In the data rows, the value 50 means zero.
Some points, one per row:
45 56 54 46 57 42 37 57 50 52 57 45
59 45 48 56 35 61 74 28 50 48 36 52
51 46 45 54 40 54 56 47 52 49 48 51
48 53 52 45 57 47 40 57 49 50 55 50
56 57 56 55 52 39 45 47 51 53 54 36
55 61 61 45 45 39 47 42 50 56 46 34
59 60 55 62 43 41 63 31 46 55 45 31
47 59 49 56 57 40 39 58 47 49 62 51
46 52 50 59 59 42 43 58 48 51 61 42
44 57 62 43 68 33 19 69 51 55 65 38
55 49 56 46 42 49 52 38 50 51 47 44
51 46 48 52 42 59 68 37 49 51 37 57
48 52 48 43 50 45 42 58 54 49 53 44
46 56 51 47 62 44 36 68 50 54 58 51
40 53 44 49 67 41 26 73 49 49 65 60
50 48 53 45 51 52 52 50 55 52 45 48
45 48 47 48 59 44 35 65 51 49 59 49
51 51 56 44 47 54 56 44 51 52 42 43
56 56 56 51 40 44 59 38 45 54 42 35
56 53 56 57 41 51 65 27 46 54 39 38
56 52 48 56 44 46 54 44 49 47 51 47
49 56 56 47 55 41 39 55 49 50 55 35
44 46 45 43 57 54 39 62 51 48 55 63
38 63 54 48 73 23  7 81 51 52 79 34
58 32 32 64 24 80 96 23 50 40 28 78
56 58 60 49 48 43 50 42 47 54 48 32
48 49 43 61 57 41 37 63 52 44 64 48
44 53 54 40 62 41 32 61 50 50 57 45
54 44 46 46 42 60 59 45 52 46 40 58
40 48 53 38 63 47 30 65 49 49 60 51
57 31 33 54 26 82 90 31 53 42 29 84
48 46 53 47 55 58 51 52 50 53 46 59
47 55 48 54 55 47 48 53 48 55 53 51
45 49 50 48 57 49 42 62 55 51 58 51
49 40 40 53 41 67 69 37 49 46 40 68
Here are 12 more points, each followed by its number:
54 41 45 47 43 64 63 39 50 45 41 64 0
32 45 44 36 69 51 19 83 55 47 66 70 1
42 42 39 42 58 53 32 67 53 44 61 64 2
34 61 57 38 83 25  0 94 51 52 79 47 3
61 48 50 54 35 64 82 29 48 53 32 58 4
32 51 57 33 75 40 12 86 55 53 68 50 5
54 55 53 55 48 41 53 48 45 53 54 39 6
39 62 64 36 74 25  8 81 51 56 71 38 7
65 41 47 56 19 74 98 10 51 49 20 53 8
43 46 45 47 56 50 42 66 54 48 57 61 9
63 43 44 56 26 68 87 21 49 49 28 55 10
45 44 41 55 51 52 49 60 50 46 56 57 11
Which three of these numbered points are nearest to each point below by angle, seen from the average point of the first points? Their numbers follow each, nearest first.
40 50 54 40 66 45 29 72 55 53 60 52 > 5 3 1
41 53 57 36 70 44 22 72 52 51 65 53 > 5 3 7
46 49 44 52 59 52 45 58 52 50 57 60 > 9 2 1
54 53 52 57 47 41 50 49 47 51 56 35 > 6 7 3
48 62 62 37 57 35 28 57 49 54 58 34 > 7 3 5
55 50 48 57 48 47 53 44 51 48 49 50 > 10 8 4
Here are 12 other points, each followed by its number:
60 49 46 62 32 58 77 28 47 50 35 52 0
65 38 39 66 12 78 99  9 53 44 21 62 1
60 43 48 45 31 65 71 26 50 46 34 61 2
60 46 45 56 36 64 76 30 47 47 35 64 3
51 49 55 56 44 49 60 39 46 56 43 43 4
47 48 49 49 58 52 45 57 50 48 54 56 5
41 62 60 37 71 25  8 84 54 51 72 36 6
55 64 66 44 55 25 28 53 49 53 59 13 7
43 42 42 46 54 67 51 57 52 50 49 78 8
60 43 44 58 29 69 87 22 46 48 28 60 9
54 42 46 50 39 65 69 40 52 47 40 61 10
56 49 49 51 39 49 57 36 50 46 44 36 11
Which three of these numbered points are nearest to each point below by angle, seen from the average point of the first points? Their numbers follow each, nearest first.
48 49 47 59 50 54 56 46 46 52 46 62 > 3 10 9
52 66 66 46 56 26 33 53 48 54 60 19 > 7 6 11
53 42 38 67 34 64 74 31 47 43 42 61 > 1 3 9
56 52 57 47 43 47 52 41 49 51 44 38 > 11 4 0
51 54 50 51 52 49 55 51 47 52 52 52 > 3 0 9
52 56 59 39 51 40 39 48 51 48 49 34 > 7 6 11
